In the data rows, zero lies at 4.5, halfway between 4 and 5.
Here are some numbered points:
[3 4 3 6 3 0 8 2 2 2 4 6 2 3 5 7 5 3 1 5 1 3 4 4 3 2 3 6 5 5 2 4 6 2 4 5 6] 0
[3 3 3 6 3 3 6 6 6 7 4 4 1 5 7 5 5 6 5 1 6 4 6 3 4 4 6 8 6 3 3 4 3 6 2 4 3] 1
[3 6 5 5 5 5 1 7 7 3 3 2 2 3 6 5 7 6 4 4 5 2 2 2 9 2 6 6 4 4 2 3 6 3 3 4 7] 2
[5 3 3 6 6 2 4 4 5 7 5 3 7 8 6 7 5 4 7 7 4 4 5 3 5 4 4 2 4 4 5 4 5 6 4 5 2] 3
[4 4 6 7 4 6 6 4 5 1 4 5 5 5 3 4 4 6 3 3 3 5 5 4 4 3 4 6 5 2 3 7 5 4 5 4 4] 4
[5 2 6 5 5 6 6 8 6 5 6 3 3 8 4 4 6 4 4 2 4 7 4 6 4 3 3 7 3 4 2 4 5 5 2 6 5] 5
[4 6 5 3 5 3 6 4 2 2 5 7 4 3 2 4 4 3 4 7 3 4 2 4 3 8 3 3 4 5 6 5 7 4 5 5 2] 6
[5 8 5 2 5 5 5 3 3 4 6 6 5 2 6 1 4 6 4 4 5 5 5 4 5 6 5 6 4 6 7 6 4 4 5 4 7] 7
[5 7 6 3 4 4 4 4 2 4 6 7 5 2 5 2 4 6 5 4 5 5 3 5 5 5 5 6 4 7 6 5 4 4 4 3 7] 8
[4 6 6 3 4 3 7 4 3 2 5 8 5 4 3 4 4 3 3 7 2 3 2 4 2 7 3 4 5 5 7 6 7 4 5 5 2] 9
[5 5 4 4 3 5 6 3 3 3 3 5 8 7 4 5 5 2 6 5 5 3 5 5 4 4 6 3 4 6 4 4 6 2 6 5 4] 10
[6 5 1 4 7 3 1 3 3 8 4 2 5 5 5 5 6 4 6 5 4 6 5 6 5 2 4 2 2 6 5 4 3 3 5 5 6] 11
[4 5 6 0 4 5 4 4 3 8 4 6 4 3 4 4 2 3 5 4 8 5 6 6 5 7 6 4 5 5 4 3 4 7 6 4 4] 12
[4 5 6 0 3 6 5 4 4 7 5 7 4 3 4 3 2 4 6 5 8 4 6 5 4 7 7 5 5 5 5 4 4 7 7 5 3] 13
[4 2 6 4 7 7 5 7 4 8 6 3 8 5 3 3 4 8 6 9 3 6 3 8 5 6 3 5 5 6 2 2 4 5 4 6 3] 14
[4 4 1 4 4 3 3 3 1 2 5 7 1 3 3 6 7 4 1 4 2 5 5 5 5 4 4 4 3 7 5 4 7 3 3 7 6] 15
[7 5 6 4 5 7 3 2 6 5 8 5 9 5 6 3 3 5 9 4 4 5 6 5 4 4 3 2 4 5 7 6 1 4 7 3 8] 16
[7 4 2 4 0 3 4 3 6 5 0 5 4 5 4 5 5 1 4 3 5 3 7 5 3 5 7 4 6 2 3 3 6 5 6 2 2] 17
[3 2 5 6 3 3 7 5 3 1 3 9 5 7 2 5 4 4 1 6 2 4 3 4 1 5 2 4 5 3 5 4 5 5 3 6 2] 18
New points follow, each followed by the number of its nearest point above.
[6 5 6 2 5 5 4 5 5 4 6 0 0 2 6 3 4 2 5 3 8 6 4 7 7 4 6 7 5 5 4 4 7 6 5 6 5] 12
[6 3 3 6 5 5 3 3 4 7 6 8 8 6 5 2 3 8 7 4 3 5 6 4 3 6 4 3 4 4 6 4 1 5 5 4 7] 16
[4 0 9 3 6 7 7 9 7 6 5 1 5 8 3 3 3 2 6 8 6 5 5 7 6 5 4 4 6 3 2 2 5 6 4 7 0] 14
[5 5 8 5 5 6 5 4 6 6 7 5 8 6 5 3 1 5 7 4 6 7 6 3 4 5 4 4 6 4 6 5 3 5 7 4 5] 16
[3 4 3 5 6 5 2 4 5 5 6 3 4 3 6 8 6 6 3 4 5 5 4 3 8 3 3 3 3 3 6 5 3 4 4 5 5] 11
[3 6 3 7 3 2 7 2 2 1 3 6 4 5 4 8 5 2 2 4 1 3 3 3 3 3 3 5 5 5 3 5 6 2 3 5 5] 0
[4 6 2 5 5 3 2 4 5 4 4 4 1 4 5 7 6 7 3 6 5 3 2 3 6 4 4 4 4 4 5 3 5 3 4 4 5] 2
[3 3 3 7 4 3 6 5 4 5 3 5 5 8 4 5 6 7 6 4 3 3 4 4 3 3 3 4 5 4 4 3 3 5 3 5 2] 3
[3 5 4 6 6 4 2 5 5 5 5 5 3 5 7 8 5 6 4 5 5 5 5 2 7 3 4 3 4 3 6 5 3 5 4 5 6] 3
